Each row is where one point has got to under a steady rotation. How many steps took it there?
The counts run from 0 to 508.
[ -7  14 -16  17  -4  -8 -10   0   7  12  -7 -17  13 -13  17   9 -34   5
 -11 -17 -10  10  -3  -5   1 -14   0  -1 -11  22 -10  13 -11 -43  19   1
  -9  26  20  -5  27  -9 -20 -19 -17 -23  18 -13  20  -2  -3   3  11  -7
   4  -7  -7 -16   1]	189
[ -2  22  -9  -2  -2 -11 -19  -1 -12 -11 -16 -25  13 -22  24   4 -12   0
 -13 -12   6  -5 -13 -12  -8 -11 -17   3   2  10  -8  13  12 -26   5  20
 -18   8  27  13   7  -8  -5  -5  -8 -17  16 -22  14  -8   0   0  12   2
 -13  -4 -22 -11  22]	340
[ 23   1 -34 -10   0   0  -1  -5  -4 -28  -1 -35  10 -16  32  10  -2   3
 -14   2  -2  -3  -6  -5 -13  -7 -10   2   1  22 -36  21   5 -24   6   6
   7   8  -1  19 -12 -10 -10  -4 -26 -22   1 -19   6  14   0 -18   6   7
 -13 -22 -16   1  11]	297
[ 18   2 -16   2  -5   6 -15 -11  11 -15   2 -34   9 -28  10   1  -6  -1
  -6  12 -12   8   6  -1 -12 -18 -16   4  -4   9  -3  -6 -11 -45  17 -16
   7  -2  10   7  21  -2 -10 -24 -15 -21  -2 -22   4  22  11 -29 -11   3
  -8 -10 -20   7  12]	220
[  8  -1 -38   9  -2   1 -14  -1   3 -14  -2 -16  25 -16  18   5 -20  13
 -12 -15  -9   7   3   1 -13  -8  -8  -4 -18  18 -12   4 -12 -37  21   6
   4  24  26   4  28  -4  10  -8  -8 -15  13 -13   9  -2 -12 -13   3  10
   2  14   1  -5  16]	262
[ 10  11  -4   9  -5 -18  -9 -15   2 -17 -19 -25  -2  -9  22  12 -18  -2
 -11  -9   6  12   8 -11 -24 -12 -12  -8   5  10 -21  -1  12 -20   8  19
  14  23  19   8   3  -5   8 -15 -14   2  10 -31  26  24  -5 -14  16   1
  -6 -21 -26  -4  13]	458
[ 11  20 -10  -3  -6   2 -16  18   2  -8  -2 -40   1 -27  11  -2 -30  -1
  -5   9 -16   5   7  10 -11 -22  -2  -7  12   2 -20  -2 -21 -29   6 -10
  10   8  10  17  40  -9  -9   5 -11 -19  15 -33   8   8  -3 -15  -6  -4
  -1  -2   0  -3   3]	88
[ -1  25  -8   6  -6 -17  -8   1  13  -4 -11 -28   8   0  24   0 -32 -17
 -28 -15  -7   5   0  -1 -18   3  -9  -8  -1  13   0 -12   2 -28   8   7
 -11  23   6   1  30 -15 -18 -26   4 -15   9  -5  15   4  -8  -5  -8 -11
  -2  -6 -10  -9  29]	274
[ -8  10 -16  -9  14  10   0  -6  15 -11 -29 -42   3 -18  13  19 -22 -11
 -17   5 -15   7  -9 -15 -17 -10 -23   9   6  17  -3   8  22 -18   8  12
 -19  10  12  15   8 -11 -15   0  -2 -19  19 -19  -7  13  -3  -3   0  -1
 -10 -19 -24 -15  13]	398
[  6  12 -23   3  -9  10  -4   2   1 -20   1 -20  14 -17  19  11 -19  12
 -16   6  -4 -15   0  -8 -39  -8 -19  -9  21   6 -10  21   3 -32  10  -4
   4  -1  26  -4  -2 -12  11   6 -21  -4   3 -39   5   8  10 -13   4  -5
  10 -12   7 -15  17]	93
[-10   5 -25  11  -1   7  -6   3  27   5  -8 -31  -4 -11   3  24 -30   6
   6   0 -19  14   8   0   0 -18  -7  -6   8  18   2  10  -8 -45  22  -2
  19  16  23  -2  21  -8  -6   0  -7 -25  23 -21  10   5 -13  -1  10  -3
   4   9  -4 -12   4]	320
[ -4  11 -18   5   5 -21  14  13  14 -18   3 -19  -2  -8  35   5 -16 -18
 -22   1  12 -20  -3 -19 -21  -3 -14  -7  20   6 -16  26  -4 -29  15   5
   8  13   3  18   0 -10 -14  -7  -6 -11   3 -15  18  12   6   1  18   5
 -12 -14  -8 -15  19]	125
[  5  24 -23   1  -5 -16 -20  10   6  -5  -4 -32  -2 -11  19  -1 -26  -3
 -15 -12  11   3  18  -1 -28 -14 -15   2   4   5 -28  -6  -2 -26   9  18
  13  25   2  22  17 -12   8  -4  -9   0  12 -19   8   5  -8  -9   3  -7
 -11  20 -12  -4  14]	12
[-12   8 -34   6   3  -8   7  -5  35  -8 -11 -18  -7   1  28   8 -19  -2
 -14 -25   3  -1   2  -6 -10 -13 -30  11   4  15  -8  12   7 -28  20  15
   1   9   9  11  12 -15 -14  -6 -27 -26  11  -9   9  -1  -8   4  13  -6
 -15   7  -5 -12  19]	38
[ 15   3 -31  -6  -6   6  -2   6  20  -9   2 -24  -3  -1  21  10 -35   5
 -24 -22 -17  -3   8  -9 -12  -5  -6  -2   8   8 -18  14 -22 -26  28  -9
  11  17 -12   5  21 -33  -3  -9 -23 -22  11  -5  22  -2  -2  -4   6  -2
   4  -4   4   8  15]	362
[  7  21 -24   7   5 -22 -24  -1   5  -3  -5 -39  11 -25  25   6 -19  -5
  -8  -6   6   5  -1  -1   3  -9  -7   8  -1  10 -13   6  -3 -32  15   5
  -9  17  16  23  16  -1 -21 -18 -12  -9  11 -12  24  -3  -4   4 -10  -6
 -18  18 -27  -1  13]	504
[ 14   5 -10   1  -7  14   9   7   9 -12 -13 -27  11 -18  19  20 -37  -9
 -19  -2 -28 -11   4  -7 -39   6   6 -12   7  11  -9  -1  -4 -35  21  -7
  10  22   1   9  16 -22  -7  12   5  -7   5 -19   2  12  -2 -13   7  -1
  16 -13   5   3  17]	1
[-10  -3 -19  -1  16  -3 -17  -8  13 -19 -22 -16  23 -20   6  13 -23  -5
 -20  -9   1   3 -11 -19 -19  -6 -34  -3  -7  14   3   0  15 -29   7  10
 -24   6  22  11  12 -11  -7 -18 -12  -5  18 -19   5   4  -9 -10  -3   2
   2 -17 -18 -15  26]	267
[  0  -8 -18   5  16   7 -11   7  20 -18  15 -11   0 -19  23   2 -53  -5
 -18  -2   3   8  -2   0 -20 -13  -3 -10   8  22 -16   8  -7 -29  12 -17
  -6  21   8  13   3  -8 -16 -15 -15   4   4 -15  19  21   3  -8 -16 -14
   7  -2 -12  -1  -7]	28
[ -6   2 -17   5   5   5  -4  10  22 -26 -23 -27  -8 -24   6  15 -25  -8
 -17   3  -2   7  -1  -3 -29 -12 -35  -6  11  10  -3   5  27 -18  14   1
   5  10  22   9   9 -13   3   2  -2  -3  18 -20   6  25   4  -6   9   3
 -15  -7 -12  -9  23]	326
[ 20   0 -10 -13  15   5 -13  -7  -5  -8  12 -45   9 -15  12   0 -24   3
 -13  -6  -7   6  -1  -2   7  -2  -2  -7   3  24 -19  11 -16 -48  12  -7
   4  14  -9  24   7 -10 -10   2   0 -26  11 -20  12   8 -10 -20 -15   5
   5   3 -15   5  -2]	146
[  0  10 -31   5  -6  -5 -31  -1  15 -23  -6 -27  24  -3   0  15 -23  -3
  -9   4  -1   7   4   2 -21   1  -5 -11  -1  20   4   2  -3 -33  23   0
   4  28  23  16  13  -8  15  -6  13  -3  12 -23  15  11   6  -3  12  14
  -5   6   2  -7  32]	334
[-10  15  -7   7   2  -7  -5 -11  19  -1 -10  -9  12  -2  21  -5 -23  -4
 -25 -20   1  -3   4 -11 -27  -7 -32   3  -7  20   2  -1  17 -44   7  23
 -10  11  14  13  15  -9  -5 -18 -11 -14   9 -20   3  11  -9  -9 -14  -2
  -8   7   1 -15  24]	110
[  5   0 -29  -1   2   8 -10  -1   6 -28   0 -17  -1 -27  11  11 -20   9
 -15   3  -2   2  -6  -2 -37  -7 -27  -3  13   5 -12  11   4 -34  13  -5
   2   6  32   7   6   6   0  11 -17  -5  11 -49   7  15   0 -23  -2   1
  10 -16   7  -7  11]	94
[ 17  25 -22  -8 -12   0 -26  -8   8  -6 -17 -45  18 -14  11   7 -16  -8
 -14   7 -21  13   3   2 -17  -7   2   6  -9  17  -8 -12  -4 -30  10  -1
  -7  19   0   6  14  -8  -5 -20  -9 -11  14 -11   4  16   4 -16  -3   1
  -8 -16 -16 -16  13]	464
[ -4  15 -12  -7  -6  -3  -5   9   8 -10  11 -39  14  -5  14  -5 -37  -9
 -11  -1  -6 -10  -1  -7 -14  -5  -4 -19  26  19  -2  20  -9 -34  10  -5
  12  19  14  10  11 -17   9   8   8 -17  14 -31   9   6   4 -12   7  10
   8  -5  11 -25  12]	408
[ 21   7 -13  -7   1   1 -11 -17  -1  -5  -6 -33   4 -13  27   7 -27  -6
  -9 -18 -13  -8  16  -4 -22   0   0   3   4  21 -23  -4 -20 -34  21   2
   9  21 -18  16   1 -10  18  -4 -17 -12  10 -18   9   1  -3 -16 -10   3
   8  18  -3   2  -6]	303
[  5   8 -15 -16   6  10  -1   3  -2  -8 -12 -18 -17 -10   2  10 -30  18
 -26 -14   3   7  -2  -2  -3  -9 -16  -9  18  24 -28  23   6 -30  15   0
   8   9   6  10  -8 -25  18   4 -14 -25  20 -29   8   6  -5 -10  10  -7
  -1   2  -8  10  20]	79
[  1  -3 -23  -6  -7  -4 -12   2  10 -18   8 -33  -1  -7  18  -4 -24   8
 -18  -8  -5  -7   1  -6   1 -12  -7 -10  16  28 -14  21 -25 -22  24  -1
  12  18   1   8  22 -21  13 -15 -10 -26  11 -16  22  10  13  -8  14  10
  -7   8   0   4  23]	46
[  9  10 -24  -6  -7  -4  20  16  13 -23  -3 -14   0  -1  45  -4 -30  -8
 -29 -16  -9  -6  -6  -9 -15  -4 -14 -10   8  20 -22  11   0 -14   4   0
  -4  14  -1   5  13 -19  -9   0 -25 -16   5  -1  16   8  -8   1   5  -8
  -4 -13  -1 -11  18]	198
[ 19  10 -13  -2   4 -12  -2 -10  -4 -26  -3 -34  10  -2  35  11 -10  -3
  -9  -5  -7   6  -7  -2 -10 -12  -5  -4   8  20 -24   8   4 -19  -1  13
  11   4   1  11  -8  -1 -10   2 -20 -18  10 -35  20  16  -6 -12   3  -1
  -6 -31 -11  -6  -7]	298
[ 15  25  -9  -1   1 -21 -10 -13   4 -13 -14 -45  12  -3  33  16  -9 -15
  -8  -7 -11   3   3  -5 -22  -1 -20   2   8   6  -7  -7   4 -25   4  20
   4   6   4  12   7   5  -9  -7 -14 -16  15 -33  11  16  -8 -16  -6  -2
  -2 -29 -11 -18   4]	299
[  2  27 -11  -1  -8 -28 -10   4   1 -14 -18 -36  -1 -14  22  20  -7  -6
 -20  -3   6   1  12 -10 -14   0   2   4   6   6 -23  10   4 -31  12  17
   1  26   3  16  12  -9 -24 -13  -2  -7   0 -21  17   9   0   1  14  -1
 -17  -9 -25  -1  25]	373
[ 19  10 -46  -7  -9   4   7  16   8 -20  -4 -33  -3 -13  29   1 -34  -5
 -16  -4   0  -7  -1   1 -22  -5 -28  -6  19  14 -22   7  -3 -14  10   3
  14  20   4  18  15 -15   3   6 -14 -10  15 -11   8   1  -4   0   4  -5
 -10  15  -1 -12  15]	329
[ 10   1 -22  12   8  -5  -5 -11  12  -8  -6 -17 -10 -21   4  16 -15   1
 -17   4   2  16   4  -8 -21 -11 -29  -1   7  16 -16  -5  12 -32   9   8
   5   7  22   7  -5  10  -7 -21 -12   0  11 -22  10  35 -11 -20  -8  -5
  -7 -13 -31  -6   6]	385
[ -6  18 -13   7  -2  -7  -7  -3  -8  -4 -17 -20  -1 -25  28  10 -26  -3
 -20  -6   1  14  -2 -12 -16 -20 -10   7   2  23 -21   9  10 -17   3  13
 -14  18  31   1  12  -3 -14 -14 -23  -8  16 -14  17  20  -3  -4   2 -15
 -12  -6 -30 -20  10]	24
[ -2   7 -21 -10   3  14 -17  -8  -1 -11  -5 -15   5 -18  23  -6 -32  12
 -17 -12  -7  -2  -8   0 -21 -12 -15   5  15  29 -23  17 -14 -27  13  -5
 -10   7  26   2   1  -4   8   3 -28 -25  17 -36   5  11   4 -18 -10  -7
   8  -1  14  -9   0]	21
[ 18   6 -23  -9   6  13   3   1  10 -11 -12 -32  14  -5  19  21 -26   0
 -20  -6 -24   5  -5   5 -10  13  10 -16 -10  25 -24   1 -15 -37  18  -9
  -1  27 -12  17   5 -10  -5  10   3 -26  15  -6   4   2 -14  -7  -1   4
   8  -6  -1  -8   8]	73
[-14  11 -22   0 -14 -11  12   5   8 -14  -5 -19 -12  -5  21   5  -4  -2
 -23  -5  -2  10  -4  -4  -6 -10 -20  -5   6  22  -4   9  -2 -26  15   8
  -5  10  24  -5  23   0 -11 -20 -14 -33  15 -12   9  30  -4  -8  14   4
 -19 -17  -6 -23  28]	123
[ -1  12 -16  -7  -2  16  -4   0  23  -8  -5 -28   2  11  -2   7 -25   8
 -15 -10  -8   9   2  -1  -8  -7 -19 -14   6  21  -9  13  -1 -46  16   3
  14  13   9   9  -4 -18  23  -9  -7 -29  27 -12   2  21 -11 -11   0   1
   2  10  -4 -15  20]	236
[  7   1  -8   0  22  10  10   6   3  -4 -22 -26 -22 -33  16  13 -30  -6
 -21  -5  -6  15   2   1 -15 -17 -18   1  12   8 -22   3   6 -32  18   1
  -2   1   2  20  10 -10 -24   5 -15 -18  12 -19  13  14 -15 -14 -12  -7
  -4   0 -18   8   3]	154
[  4   1  -6  -9   3   1  -5   8  -2 -15   0 -26   1 -32  11  -1 -32  -1
 -12   3  -4  -3  -6 -13 -22 -25 -28  -9  25   0 -12  10  -3 -24   4  -3
   5  -6  26   8  22 -16   8   5  -9 -17  13 -42  17  14   0 -16   1   0
   8  -3  -4  -8   8]	252
[ 10  -6   1   5   5 -11 -11 -20   3 -27  -6 -30  19 -13  25  15 -19   4
  -5  -6 -18   4   4 -12 -12 -12 -13  -7   9  12   4   4  -3 -26  10  -4
  10   6  11  -3   6 -11   6 -11  -9 -17  11 -35  26  17  11 -17  13  11
  13 -28 -14   3   8]	134
